In the data rows, 128 means zero.
Here is a table of points, one per row:
83 153 168 134 131 105 127 128 142 147 139 131 92 113 158 148 112 100 136 146 109 140 130 161 89 120 113 155 143 121 116 139
144 104 120 177 90 152 82 110 118 135 127 120 135 122 130 125 136 126 142 117 167 114 96 112 161 145 106 158 113 181 135 81
93 121 140 98 126 158 155 113 137 109 106 145 112 138 121 100 119 126 153 154 103 121 142 140 126 122 119 106 114 141 124 155
121 130 145 146 158 135 121 172 104 149 141 113 112 131 144 158 122 90 133 151 133 134 109 152 125 108 126 170 124 127 94 96
131 87 141 142 128 128 131 111 114 123 133 151 117 136 132 122 128 131 139 127 162 142 127 160 153 139 95 153 108 146 121 117
132 113 135 137 123 150 137 116 133 138 140 125 152 114 116 111 134 148 140 111 147 136 135 118 119 125 124 95 131 135 161 146
82 197 130 124 126 86 146 119 196 95 97 138 120 113 177 141 136 117 111 163 88 126 122 121 103 135 175 92 164 136 140 99
78 139 104 93 81 119 139 184 151 151 74 90 132 113 138 118 162 113 116 129 110 187 115 102 144 182 146 132 126 107 144 96
105 111 106 126 123 137 132 181 145 166 76 91 86 95 123 133 100 128 147 163 131 153 104 129 156 124 128 155 124 135 88 111
132 81 137 106 138 127 151 167 120 135 120 113 91 159 103 122 108 144 142 162 153 183 139 155 170 127 122 176 142 148 84 120
95 106 120 145 138 89 132 138 159 95 143 107 149 146 117 147 91 95 90 160 112 182 102 137 165 155 145 117 154 101 119 143
111 151 113 174 170 87 122 135 158 136 157 100 149 102 182 188 152 97 73 130 67 136 117 136 110 125 179 135 150 81 162 129
133 122 94 112 124 113 110 119 130 119 87 152 122 119 105 115 138 125 116 99 127 93 147 116 122 126 156 114 79 146 131 115
119 112 188 113 90 193 176 108 98 132 116 134 79 119 134 84 61 144 173 145 156 157 122 173 118 150 74 152 151 171 124 176
107 130 107 149 144 121 127 170 149 147 147 108 145 116 170 158 150 108 120 112 103 142 118 114 111 115 155 129 134 90 142 121
124 119 133 113 106 130 134 122 97 134 89 114 115 110 89 111 140 177 137 155 135 80 117 106 148 134 158 137 117 158 167 144
118 138 113 151 167 96 158 135 161 97 169 132 122 101 143 158 122 120 102 137 102 150 121 152 104 108 126 109 163 82 138 151
155 132 100 92 121 123 113 98 143 119 99 163 126 140 117 108 140 125 133 87 136 118 165 122 118 127 126 103 91 133 113 122
139 137 170 95 92 149 132 171 100 172 108 97 139 157 133 110 160 127 160 79 123 132 164 122 109 179 104 176 137 126 105 79
120 118 133 153 146 140 115 120 86 140 139 109 162 96 105 138 135 165 107 138 165 90 89 112 145 118 140 94 100 140 152 139
126 138 120 145 166 86 131 105 169 68 170 182 105 121 151 130 100 72 123 126 121 124 125 153 89 76 121 103 165 103 136 125
112 127 156 128 106 124 134 142 142 158 106 130 114 136 143 113 118 99 152 115 121 149 165 145 120 141 98 155 128 156 110 142
153 102 129 127 96 120 94 134 107 139 128 80 179 156 92 122 170 154 133 93 133 125 147 74 164 159 147 132 106 111 123 115
129 136 124 165 154 134 126 126 149 139 154 113 138 113 167 167 111 127 106 163 92 111 92 132 122 100 175 142 187 124 116 85
144 114 91 102 148 110 119 108 133 111 115 171 129 147 119 117 138 101 117 106 120 99 159 118 134 105 134 85 87 122 115 131
143 150 155 88 136 136 166 139 114 139 124 135 124 146 117 116 129 144 144 128 134 143 167 138 118 147 104 144 139 144 117 138
131 151 120 115 143 134 120 97 122 123 119 129 176 152 110 135 167 124 112 103 132 136 127 126 127 167 129 112 100 94 132 99
73 110 154 161 113 154 113 119 119 132 134 118 161 116 121 111 127 124 134 112 164 91 57 96 135 141 114 103 112 150 132 101
80 116 121 138 172 102 139 134 167 116 125 145 88 95 153 129 129 83 133 139 66 125 148 153 109 91 127 136 137 132 125 129
164 106 169 134 98 164 113 107 83 159 122 141 108 129 142 96 120 134 164 101 153 117 156 156 141 148 73 160 89 165 110 138
150 117 142 116 143 150 127 135 103 119 145 132 162 153 115 113 139 139 132 73 147 113 148 105 125 132 113 116 113 106 144 130
104 133 158 134 117 112 147 149 141 170 138 107 120 129 161 119 129 167 147 165 130 91 128 122 106 108 184 111 174 155 138 112
128 121 83 123 133 136 141 131 115 149 134 85 148 102 101 122 145 201 97 107 79 132 142 101 111 125 193 100 139 148 202 173
148 182 100 106 150 129 110 79 121 74 112 151 108 138 108 147 133 173 88 116 139 99 132 142 85 114 143 148 127 145 144 140
104 145 158 89 128 148 139 109 111 102 123 150 138 151 121 102 106 99 141 100 156 128 127 138 106 163 95 137 104 150 120 100
92 136 139 159 142 151 127 98 103 123 149 153 96 125 120 129 125 129 135 136 147 89 93 167 85 108 96 109 119 138 129 144
108 113 169 92 112 124 144 151 116 129 127 117 139 133 120 80 144 136 130 106 137 158 172 141 136 159 125 133 105 130 122 127
107 125 141 175 129 123 140 127 160 123 151 118 105 66 146 143 103 137 125 151 125 140 101 166 90 130 155 147 162 139 124 121
162 116 133 103 131 116 108 141 138 107 123 130 154 161 109 94 151 126 126 98 100 150 191 117 148 151 130 144 129 113 106 121
124 157 157 189 108 125 85 144 150 142 153 117 137 94 185 182 104 89 132 164 147 133 56 141 119 117 155 181 161 151 116 58
105 86 88 107 136 140 160 128 149 114 102 119 126 144 86 102 136 148 135 163 121 137 131 117 159 118 145 79 114 136 131 138
150 146 137 142 137 108 129 166 143 142 164 83 144 104 150 170 138 140 114 132 86 166 137 127 108 125 162 155 167 77 151 135
118 175 116 134 123 121 111 90 150 76 92 148 124 139 130 150 132 101 84 167 134 126 109 157 127 148 149 153 119 141 93 89
153 90 143 140 138 154 103 165 106 138 144 128 147 167 138 114 131 100 150 82 138 156 129 118 142 143 96 158 111 117 141 113
108 89 147 134 119 121 130 141 111 140 135 117 120 137 134 116 130 156 138 143 158 120 108 138 145 126 129 132 115 154 150 135
131 145 84 124 146 119 127 78 163 84 127 177 96 77 142 158 106 105 130 135 98 147 114 149 101 120 125 117 131 102 124 167
107 160 167 94 101 175 134 110 93 137 91 131 143 154 111 87 159 120 156 123 152 109 126 131 115 177 104 102 102 135 140 110
128 126 123 146 128 123 108 138 127 139 163 137 136 82 128 144 110 96 118 109 122 119 94 138 99 94 122 109 95 109 148 149
137 123 126 97 135 93 161 142 168 143 128 139 110 97 159 110 133 146 152 131 152 155 158 128 124 124 131 134 159 135 144 153
142 157 103 106 102 143 137 136 149 152 105 112 126 94 136 143 132 136 134 144 125 123 124 110 121 129 157 139 153 140 129 126
155 152 107 111 103 150 134 130 136 146 111 117 132 100 133 147 140 134 138 147 133 120 122 103 133 122 140 132 149 129 129 132
158 148 112 120 104 153 137 124 123 142 113 124 137 108 132 145 144 130 139 149 134 114 121 97 148 120 127 123 141 125 130 133
158 145 114 131 99 157 136 116 112 138 116 129 141 122 127 144 146 128 137 151 132 109 119 94 159 119 116 115 131 128 128 135
156 143 115 138 95 157 133 110 104 134 120 128 146 131 120 145 150 128 135 153 132 107 118 90 167 120 111 107 124 126 116 133
131 138 106 145 104 164 124 127 122 138 104 118 142 163 118 128 143 123 135 154 146 125 115 102 182 132 101 107 145 146 100 114
129 132 116 150 78 147 106 130 138 152 107 108 143 160 131 140 141 122 123 162 130 133 100 118 196 149 115 133 132 145 84 119
155 127 92 165 97 137 93 132 142 154 143 99 156 141 125 162 127 131 94 131 99 150 116 117 180 137 122 135 136 107 105 161
159 131 121 190 153 135 40 113 106 149 162 109 134 149 132 196 105 118 105 118 123 110 108 161 126 109 99 195 138 103 107 115
151 160 125 112 185 106 59 83 98 81 144 190 131 179 114 137 124 97 117 93 158 91 149 134 115 122 106 121 86 104 102 117
125 193 141 117 148 96 146 111 124 83 168 160 107 152 125 150 129 136 112 148 136 116 124 156 79 107 117 96 135 88 125 156
135 154 100 112 147 96 178 137 149 108 125 111 135 123 113 138 149 159 77 142 111 167 166 133 122 139 138 97 130 125 163 183
101 161 99 140 116 98 158 146 175 111 116 115 140 104 153 142 126 103 78 135 59 190 135 133 110 181 160 136 161 135 165 109
146 139 100 136 118 124 96 99 120 142 117 126 162 142 112 144 154 128 129 81 128 103 162 98 114 134 148 129 104 112 99 117
150 131 146 128 108 132 136 110 98 130 122 100 170 161 103 118 168 170 150 95 118 84 163 63 119 151 151 121 142 118 132 135
143 118 100 142 145 129 132 105 104 111 133 121 175 166 110 142 168 156 107 101 108 97 142 76 143 129 149 92 106 93 143 137
150 107 101 141 136 124 125 108 102 107 138 136 155 165 114 134 161 151 121 104 116 88 139 81 144 116 138 99 106 104 145 135
144 99 129 146 114 139 108 99 122 93 142 145 157 155 78 120 117 109 134 120 140 136 97 80 173 133 100 111 90 133 107 123
99 101 125 148 164 154 105 117 113 123 132 140 123 179 131 125 89 75 151 148 129 114 82 129 140 130 103 116 119 143 124 125
112 93 151 122 134 151 129 140 75 130 141 149 96 161 114 119 117 113 145 146 114 110 116 160 137 126 112 129 67 124 112 158
167 65 159 130 147 140 124 145 67 116 197 139 128 121 102 134 105 147 123 111 143 150 91 172 127 100 100 142 97 77 168 181
119 112 143 115 148 73 117 142 150 107 159 167 110 89 130 118 73 90 106 115 116 153 149 156 107 87 120 103 134 107 144 165
91 111 151 123 141 80 150 174 160 154 111 105 108 111 178 86 146 152 160 136 167 164 152 118 125 132 156 143 181 139 121 103
79 103 119 123 91 128 149 158 139 168 99 80 111 80 137 93 141 179 149 145 109 142 104 95 118 151 205 130 154 146 170 141
132 109 90 128 135 152 124 133 118 147 123 117 113 52 100 111 125 164 133 126 128 100 115 113 119 99 163 117 125 165 167 155
167 116 154 81 126 108 134 127 134 136 149 167 92 88 138 102 64 127 146 111 135 133 157 147 104 83 107 128 126 125 120 146
109 146 131 90 185 84 163 165 144 117 115 130 94 122 125 103 117 130 110 150 172 134 165 143 128 100 121 133 157 148 69 77
143 126 136 135 126 136 147 129 150 114 97 158 90 126 174 115 138 102 167 136 136 128 136 163 117 135 101 177 139 166 126 114
130 107 168 128 72 152 142 143 89 158 126 116 130 113 89 106 101 129 148 121 148 132 125 109 153 142 91 118 74 158 122 133
110 124 103 118 214 111 167 133 138 89 144 141 87 146 93 139 92 115 81 155 143 114 148 179 119 83 127 104 157 109 58 113
These points spread out most along one direction. For each point below, how far along it does it lie, from 0 to 99? 50 is the average, and the first point above lies past it. One standard deviation of the points above along it is 16.
196 135 162 113 127 109 117 138 103 129 166 137 156 158 151 123 140 146 137 58 134 120 181 137 115 130 105 158 130 99 138 116 39
137 130 100 137 111 130 112 106 144 101 125 151 134 122 126 140 128 123 119 124 125 117 103 95 138 121 130 117 121 143 127 126 49
111 128 119 97 140 132 177 140 141 152 101 111 88 154 124 102 133 173 153 173 121 105 154 127 124 103 139 102 141 144 119 163 50
169 155 106 139 115 141 81 101 121 128 157 126 150 112 88 165 88 123 101 121 104 162 120 137 139 137 96 145 124 77 160 162 52
121 176 120 92 142 69 141 121 152 118 111 157 146 154 147 128 154 103 87 111 118 118 158 119 110 126 156 76 109 117 128 123 60
93 123 138 133 91 147 134 158 108 153 88 73 143 132 105 91 153 158 134 142 178 131 86 109 162 161 108 138 146 155 128 93 30
184 111 108 177 153 148 67 90 129 111 182 150 97 113 160 177 108 92 142 126 101 120 85 163 113 73 104 167 137 97 146 136 66
108 128 148 81 141 113 126 133 114 119 105 148 147 159 96 97 136 89 131 103 149 124 157 105 137 145 117 96 72 137 105 105 32
100 108 157 156 135 158 154 132 112 157 142 93 100 136 123 135 56 138 147 167 141 121 95 171 112 123 117 131 159 135 88 138 55
165 110 129 112 160 100 125 131 119 128 160 127 167 156 122 112 160 162 110 86 89 121 166 114 129 113 167 111 111 72 158 148 47
131 139 114 135 122 113 133 132 145 120 108 142 111 128 153 126 141 151 121 123 144 98 141 133 112 115 136 141 142 167 150 103 54
145 119 145 116 66 161 123 92 147 132 118 159 104 116 145 113 116 129 168 132 141 174 127 135 142 158 84 148 153 150 150 145 40
